(in the rows, 128 means zero)
Turns, then the turns between two rows, first turn first; the first pair answered
J_798:
[148 144 167  95 134 154 116 141 129 115  89 136 174] |-> [110 146 157 104 142 174 123 121 137  95  80 150 132]
[141 151 146 157 141 115 131 133  99 188 158 153 169] |-> [ 75 133 115 168 153 152 129  80 128 142 149 143  96]
[167 160 105 128  81 110 165 166 117 107 108 137  64] |-> [163 130  82 120  78 114 138 140 138  88 114  87  69]
J_454:
[134 138 102 162 146 122 139  78 179 127 161  87  96] |-> [152 144  99 162 135 113 142  86 174 125 162  86  92]
[ 86 131 116 116 145 127 143 123 109 100 111 138  94] |-> [ 85 137 120 126 151 125 151 126 113 111 119 145  89]
[100 128 128 128 150 150 136  90 151 109 126 123  90] |-> [110 141 131 141 152 139 151  99 153 129 138 132  81]
J_422:
[127 126 136 142 142 121 126 153 135 157 159 167 122] |-> [131 164 151 144 117 122 132 131 112 100 111 150 110]
[109 174 165 167 143 130 159 128 123 132 127 160 127] |-> [ 99 130 151 117 121 151 118 121 106  80  91 131 163]
[160 125 110 105 110 129 126 147 131 130 153 134 112] |-> [165 142 114 113 108 124 135 144 128 124 146 134 102]
[106 161 173 160 105 132 147  97 116  82  97 142 106] |-> [ 89  65 141 104 113 153  93 117 123 100 118 131 157]
J_939:
[168 177 147 135 110 114 154 128 119 119 109 115 119] |-> [165 169 136 142 118 113 148 109 138 121 122  88 117]
[133 132 127 113 112 146 115 120  86 107 104 100 139] |-> [131 162 137 143 123 137 152 135  90 137 120 144  99]
[103 104 138 148 162 155  77 100 175 173 144 109 158] |-> [111 107 164 110 136 163  73 142 121 151 100 156 188]
J_589:
[106 118 142 117 116 123 128 107 113  82  81 138 102] |-> [122 120 124 137 116 108 147 121 130 106 113 146  58]
[169 169 137 102 101 126 141 144  99 108 145 126 104] |-> [174 172 135 122 117 115 145 135 119 136 170 110 107]
[110 110 131 127 150 136 116 128 147 156 155 115 143] |-> [101 108 138 108 142 148 106 128 128 130 127 121 156]
[154 133 149  93 112 106 131 130 107 134 130 130 139] |-> [159 132 145  99 111 103 135 134 111 138 136 133 127]
Pairs:
(two turns a pair)
[ 75 119 151 178 178 163 142  83 163 116 131 134  96] |-> [ 96 147 179 187 183 147 145  82 155 135 127 123 140]  J_454 J_589
[130 122 120 118 120 133 140 135 111  93 109 160 108] |-> [135 126 107 142 129 124 149 118 138 108 135 139  86]  J_939 J_454
[109  97 106 128 103 142 140 134 118 110 145 144  76] |-> [103  87 103 120 105 146 127 124 123 101 142 128  89]  J_454 J_939
[154 119 120 112 117 110 133 160 126 155 150 150 128] |-> [161 139 123 124 111 106 143 155 122 145 144 146 115]  J_454 J_422
[ 93  74 106 129 152 147 107  96 151 141 143 108 141] |-> [ 82  92 133 125 158 152 110  93 134 140 122 123 169]  J_454 J_589
[ 95 112 154 119 159 146 115 144 138 129 154 139 141] |-> [ 93 114 147 127 157 146 123 141 142 126 157 145 119]  J_589 J_939
[127  71 104  94 129 127 110 155 136 158 152 158 138] |-> [119  73 114  93 139 130 102 145 137 161 146 145 163]  J_589 J_589
[148 135 121 129 130 133 119 135 107 123 135 160  98] |-> [143 115 116 117 131 137 111 138 107 129 138 158 108]  J_422 J_422
[134 169 120 163 149 130 137 114 141 152 124 113 143] |-> [140 148 113 119 113 142 119 132 106 101  83 122 146]  J_939 J_589
[129 136 111 118 117 130 110 122 119  86 111 113 128] |-> [119 149 119 126 119 135 121 127 112  87 106 137 114]  J_798 J_798
[135  93 105 112 117 130 109 135 135 119 138 112 133] |-> [137 124 112 144 132 118 135 132 149 145 157 125 104]  J_422 J_798
[ 89 134 127 156 153 148 109  90 155 131  78  95 112] |-> [ 93 131 127 145 143 150 103  92 146 119  66  90 126]  J_454 J_422
[109 157 146 131 102 122 144 129 132 101 120  94 166] |-> [116 171 149 136  96 118 159 146 123 107 119 118 149]  J_939 J_454
[158 114 101  88  90  94 161 142 130 110 131 154  72] |-> [163 108  96 108 118  80 151 114 167 146 171 101 103]  J_798 J_589
[142 110 126 103 119 127 105 158 129 113 138 124 176] |-> [136 119 113 141 141 119 121 134 165 141 175 108 140]  J_939 J_939
[161 119 117 125 105 108 130 159 123 135 129 143 125] |-> [160 119 118 120 103 110 125 157 119 122 120 137 127]  J_422 J_422
[115 157 140 120 131 128 138 125 132 150 119 128 115] |-> [131 152 140 114 128 120 131 131 131 157 121 114 137]  J_798 J_798
[125 106 131 124 134 145 146 114 132 137 146 132 126] |-> [134 100 130 114 124 143 138 115 128 129 142 120 139]  J_454 J_939
[139 122 115 113 155 103 155 179 144 156 183 121 146] |-> [127 133 104 122 141 109 171 176 142 127 174 142  85]  J_798 J_454
[116 114 137 109 116 146  85 150 115 135 147 142 190] |-> [ 88 133 130 133 122 158 120 154 120 133 153 192 111]  J_798 J_589
[104 110 116 124 139 121 128 120 141 136 142 112 137] |-> [ 94 121 125 130 143 126 140 122 136 135 137 136 120]  J_798 J_798
[112  64 124 103 166 121  88 120 147 168 152 123 164] |-> [ 74  72 122 116 175 140 100 103 152 151 144 149 116]  J_798 J_798
[141 101  97 130 122 111 131 137 144 147 162 133  90] |-> [157 151 119 140  99 104 147 128 122 108 124 127  85]  J_798 J_422
[ 93 123 135 127 165 143 121  97 133 126 127 137 155] |-> [111 146 147 137 162 130 143 123 122 145 133 166 148]  J_939 J_454
[113 147 169 126  92 135 139 134 102 147  79 161 139] |-> [ 87 134 150 129  91 151 140 117 116 127  79 162  99]  J_798 J_939
[ 81 132 145 148 138 133 158 133 115 137 121 186  81] |-> [155 120 151 133 131  89 126 143 122 175 148 107 188]  J_939 J_798
[ 92 158 134 159 129 132 153 103 123  71  90 144  84] |-> [154 118 115 135 116 102 111 101 140  88 118  52 163]  J_454 J_798
[150 143 138 145 123 133 120 124 106 155 145 115 141] |-> [142 139 139 136 116 143 111 113  99 130 127 107 145]  J_422 J_454
[ 88  95 119 147 129 154 136 107 152 106 113 141  88] |-> [ 87  98 125 157 146 149 133  95 165 123 126 124 107]  J_589 J_589
[107 147 131 143 107 162 132 130 130  87 109 105 104] |-> [107 152 130 151 108 162 137 130 134  93 115 109  95]  J_939 J_939
[129 100  96 111 123 135 136 179 120 125 149 185  95] |-> [135 101  90 134 144 119 136 161 152 161 186 151 107]  J_454 J_589
[127 121  98 148 114 119 131 123 135 132 145 121  80] |-> [126 112 127 109 109 128 103 128 103 116 104 115 164]  J_589 J_939
[146  90 103 119  78 136 110 156 102  71  81 130  94] |-> [139 104  98 146  88 134 134 154 119  86 101 147  49]  J_939 J_454
[189 170 136 128 101  75 163 143 137  81 112 141  93] |-> [175  90  98  92 109  90 106 121 166  75 130  80 131]  J_939 J_422
[106  90 106 105 131 173 100 107 132  96 122 144  97] |-> [157  88 123 102 138 138  91 130 136 155 152 115 175]  J_454 J_798
[144 142 106 154 123 125 127 152 172 154 118 126 112] |-> [147 151 110 150 112 126 123 136 164 124  98 106 114]  J_422 J_589
[126 110 161  79  92 142 111 137  91  95  71 140 172] |-> [131 117 124 114  85 133 156 160 115 112 115 186  51]  J_798 J_589
[141 104 103 118 126 159 103 125 144 135 122 127 154] |-> [151 158 122 146 116 152 130 109 133 111  99 128 126]  J_422 J_422
[160 141 136 123 100 108 154 162 104 131 124 148 129] |-> [107  87  95 113 115 140 130 129 136 110 137 131  94]  J_798 J_422
[106 122 115 131 109 137 116 150 143 124 121 170  72] |-> [113  92 112 111 115 136  74 123 156 119 121 102 144]  J_589 J_939
[ 63 112 142 108 153 173  91  96 120  94  90 125 168] |-> [ 82  77 102 110 143 164 118 163 128 138 142 191  89]  J_589 J_422
[184 105  89 118  83 129 130 154 124 123 155 108  87] |-> [156 111 106 108  85 149 137 172  96 114 129 164  84]  J_454 J_939
[104 121 137 139 149 129 136 136 132 165 153 164 120] |-> [ 89 119 150 120 145 142 121 128 113 140 122 163 151]  J_589 J_589
[ 95 101 118 135 145 155 124 132 152 150 163 140 118] |-> [ 90  98 128 124 149 157 117 137 142 151 154 144 142]  J_939 J_454
[145 139 137 140 110 120 119 174 116 135 125 162 108] |-> [145 110 123 117 104 124  83 148 125 108 118 106 142]  J_939 J_939
[112 100 124 117 152 132 108 123 139 163 144 121 185] |-> [103 129 130 135 148 134 144 149 124 165 139 188 122]  J_589 J_939
[120 119 144 162 144 133 153 162 148 178 109 159 161] |-> [132 154 146 169 115 131 169 155 129 123  72 154 123]  J_422 J_589
[111 110 134 106 160 148 108 129 125 154 153 115 148] |-> [121 165 161 130 153 138 144 139 108 149 135 149 123]  J_939 J_422
[117  99 128 113 125 152 124 115 138 110 126 116 116] |-> [114 120 144 121 128 153 142 131 124 119 121 154 104]  J_798 J_798
[101 128 150 121 148 151 108 113 109 115 116 116 169] |-> [131 140 148 148 156 126 134 143 122 171 157 139 151]  J_422 J_454
[116 119 101 150 145 129 138 119 160 142 159 130  83] |-> [108 113 140 101 137 145 106 125 112 114 102 133 176]  J_589 J_939
[180 111 119 116 105  98 123 122 145 117 123  86 146] |-> [152 154 149 131 111 111 162 144 115 120  99 170 106]  J_589 J_798
[134 114 128 107 103 135 123 138 102  92 107 140 106] |-> [127 104 110 125 116 131 118 106 137 100 134  97  95]  J_939 J_939
[ 86 150 132 170 133 156 118  99 151 151 150 132 119] |-> [ 92 168 147 172 130 151 128 110 138 156 142 146 128]  J_589 J_454
[ 77 134 150 133 163 137 121  90 134 131 110 108 164] |-> [102 135 156 102 126 137 127 136  90 106  79 150 155]  J_798 J_589
[ 86 124 139 151 159 139 148 141 122 148 130 181  94] |-> [103  68 108 107 138 143  92 118 131 106 121  95 144]  J_798 J_589
[161 133 117 142 117  99 143 141 130 116 121 122  88] |-> [164 129 119 141 125  95 130 122 140 121 128  90 119]  J_589 J_454
[114 179 156 136 115 143 129  98 102  75  97  96 132] |-> [139 181 126 163 109 122 157 121 126 106 142 110  65]  J_589 J_589
[101 165 159 116 133 143 143 122  96 106  77 173 136] |-> [120 173 144 138 131 128 165 142 109 132 108 188  93]  J_454 J_589
[102 130 129 128 147 146 129 122 120 135 124 188  97] |-> [104 104 124  99 134 153  95 110 111 105 103 151 138]  J_939 J_939
[117 130 122 144 149 121 109  99 136 127 122  97 161] |-> [145 160 144 149 137 105 136 135 110 145 117 138 157]  J_798 J_454
[146 103 124 151 127 132 102 144 116 120 112  87 155] |-> [156 102 109 151 113 128 113 164 113 116 119 108 115]  J_589 J_589
